Families of rows that turns and mirrors carry onto each other, the same ones carrying the whole set onto itself: the rest of each named row's family, in list order:
3 families of 6 rows:
kulod: [  6  -3   8  -2  10  23  -1 -10 -24  20   2   3  23 -26  -1  -2  -2   2
  -1   3  13  -9  -3   3  -4 -13]
pilam: [ -9  -8  12   1  29  12   1  18 -11   2   9   5   9  -9   9   8   2  10
  26 -20 -16  -6  28 -17  -1 -15]
voli: [  8   0 -17   5  -4  -3 -12 -16  21 -24  -9 -12 -16 -12  -5  13 -12   1
 -18 -17  -3  16  -1   6 -13   9]
mefeb: [-18   6  -8   7  -1  -3  -9  24  12 -35   5  11  -3  -7  -4  -3 -13 -14
  15 -14  -8  25  -3 -12  10   5]
bam: [ -7   0  15   0  30  11   0  21  -6   4   8   1  14 -14   8   4  -2  -3
  25 -15 -18  -4  33 -16  -2 -12]
gagez: [-13   1  -7  -3  -6 -17  21  20 -11  23 -11  -5   6   2 -16 -30   2  -2
  -2  17  10  -7 -16  -6  -6  17]
peme: [-13  -5   0   2  -8 -19  31  20 -11  13  -4  -8   4   3  -9 -30  -8  -7
  -4  13   9  -5 -20  -3  -9  19]
Zeri: [-18   7   2   6   1  -6 -10  23  16 -35   6  11  -4  -3 -11   0  -9 -11
  14 -16 -12  20  -9 -13  12  -5]
sano: [ 13 -20  -3   9  11 -16  14   0   0  11 -24 -20 -17   9 -15 -15  -3  -8
 -13 -14 -20  -9   3 -22 -24  19]
gem: [  4 -21 -14   7  12 -13  31   0  -2  14 -21 -18 -11  15 -14  -8  -4   0
  -1 -20 -14 -11   4 -19 -25  16]
nemu: [ 12  -2 -19  -1 -15  -4 -12 -13  26 -22 -13  -9 -12  -6  -2  14  -6  -3
 -17 -18  -7  10   2   4 -14   5]
Zeger: [-13   1  -3  -9  -6 -17  24  19 -12  19 -10  -7   7   2 -25 -27   2  -8
  -6  16   5  -9 -11   1 -12  11]
Zavu: [  5 -22  -6   5   6 -12  18   0  -6   7 -23 -18 -13  18 -17 -10  -1   0
 -12 -12 -21 -12   8 -22 -22  23]
nikab: [  6   3  12   0   7  23   0 -17 -19  17   4   6  14 -27   0  -2  -6  10
   0  13   5   3   9   7  -3 -15]
Nal: [ 11  -5 -16   0  -6  -3 -16 -22  18 -15  -5  -4  -4 -11  -5  10 -10   1
 -19 -23 -10  21  -2   3   0   5]
Pere: [  5   0   8  -3   6  20   0  -9 -21  19  -5   8  20 -25   4   1  -7   1
   2  11   8 -14  -8  -4  -6 -23]
vuten: [-18  11  -5  -3  -5 -12 -11  20  12 -30  15   5  -6   1   1  -7 -12 -13
   7 -17  -7  18  -7 -13  12   9]
runo: [ -6   1   7   2  30  20   4   8 -16   4   9   2   1  -6   0   1  -2   5
  31 -14 -12  -6  30 -25  -6 -15]

The rest of the family of gem: peme, nikab, Nal, vuten, runo
The rest of the family of mefeb: kulod, pilam, voli, gagez, Zavu

Families of rows that turns and mirrors carry onto each other, the same ones carrying the whole set onto itself: the rest of each named row's family, in list order:
5 families of 6 rows:
sim: [ 11  -5  12  17   7 -16 -24  -1 -25  -9  -1   8   1  -2  11]
lig: [ 10  -3  18  22   6 -17 -28 -17 -15   7  -5   3   3  -6   6]
zaril: [ -2  -5  -2 -11  12   8 -20  -5   8 -13   3  35 -19   4  -1]
zesiz: [-10   8 -12   9   3  14  18   3  22  21   7   7   1  -9 -16]
Pez: [ -4  11  -6 -22   0   1 -11 -32  26  10   3   6 -10   1   1]
Vov: [ -4   1  -5  21  28  -5 -25  11 -11  -6  11  -8   1  17   4]
dap: [ -9   5 -12 -30   3   7  -7  -7  11 -10   4  18 -20  10   9]
fiku: [ 17  -6  -1  -9  14  -2  -9 -21  11 -18  13  25   7  -4  -7]
dok: [ -3   5 -15   6   5  11  25   9  16   8  12   8   8  -9 -14]
bube: [  2   2  -1  26  27  -9 -24  -6  -3   4  13 -15  11  11  -1]
nepe: [-13   7 -16   6   5  17  20  16  15  12   6  13  -5  -5 -12]
suguz: [ -8  25  15 -10  -5 -16 -11  -1   3   2 -14 -23 -17   4   7]
Supo: [-21  -8 -20  10  24   7   3  16  17  10  11  15   3  -3  -6]
vin: [ 16   9  25 -18 -11   2   8   6   3  14   2  -2  -1 -20  -3]
Zedo: [ 12  10  -3  11 -10   6  11   7  -7 -11  -8 -18  -7  15  -7]
nupab: [-11   5   0  25  26  -3 -32   0  -2  12   4 -10  -6  16   2]
Zosub: [ 11  14   1  16 -12   4   7  -9   4   5 -11 -25  -4  10 -12]
Vikir: [  1  14   0  14 -12  10   3   4  -1   3 -16 -17 -20  16  -7]
zesi: [ 12   7  23 -21 -11   6   8  18  -2   8   2   3  -8 -17   0]
zanu: [-11 -23  13 -10  18 -11 -26  10   5  16   2   4   2 -12  18]
Tobu: [  5  22  14  -9  -4 -22  -4  -7   2  -6  -7 -27  -1   0   4]
Pud: [ 11   5 -11 -27   3  -5   4 -22  14 -15  14   7   5   1   3]
Gosu: [  8  10  26 -19 -12   7   2  10   4  20  -3   1 -12 -18  -1]
vola: [ -1  -2  15  19   5  -9 -32  -4 -19   5 -10  10 -11   0  11]
riviv: [ -3 -26  11 -11  19 -14 -20  12   1   8   7   2  11 -14  17]
potad: [ -4 -23  15  -8  19 -15 -23   1   8  18   5  -1  12 -16  15]
kizod: [-11  -8 -19  12  24   1   7   7  19   9  17   9  17  -7  -8]
nepo: [  1   0   5  -4  10   4 -23 -32  24   7   1  24  -8  -4  -9]
suza: [-20  -6 -16  15  22   5   1   3  24  21  11  10   7  -7  -9]
lem: [  0  20  11 -13  -3 -18  -4  10  -6 -15  -8 -20 -11   6   9]

The rest of the family of bube: Vov, Zedo, nupab, Zosub, Vikir
The rest of the family of fiku: zaril, Pez, dap, Pud, nepo
The rest of the family of vola: sim, lig, suguz, Tobu, lem
The rest of the family of nepe: zesiz, dok, Supo, kizod, suza

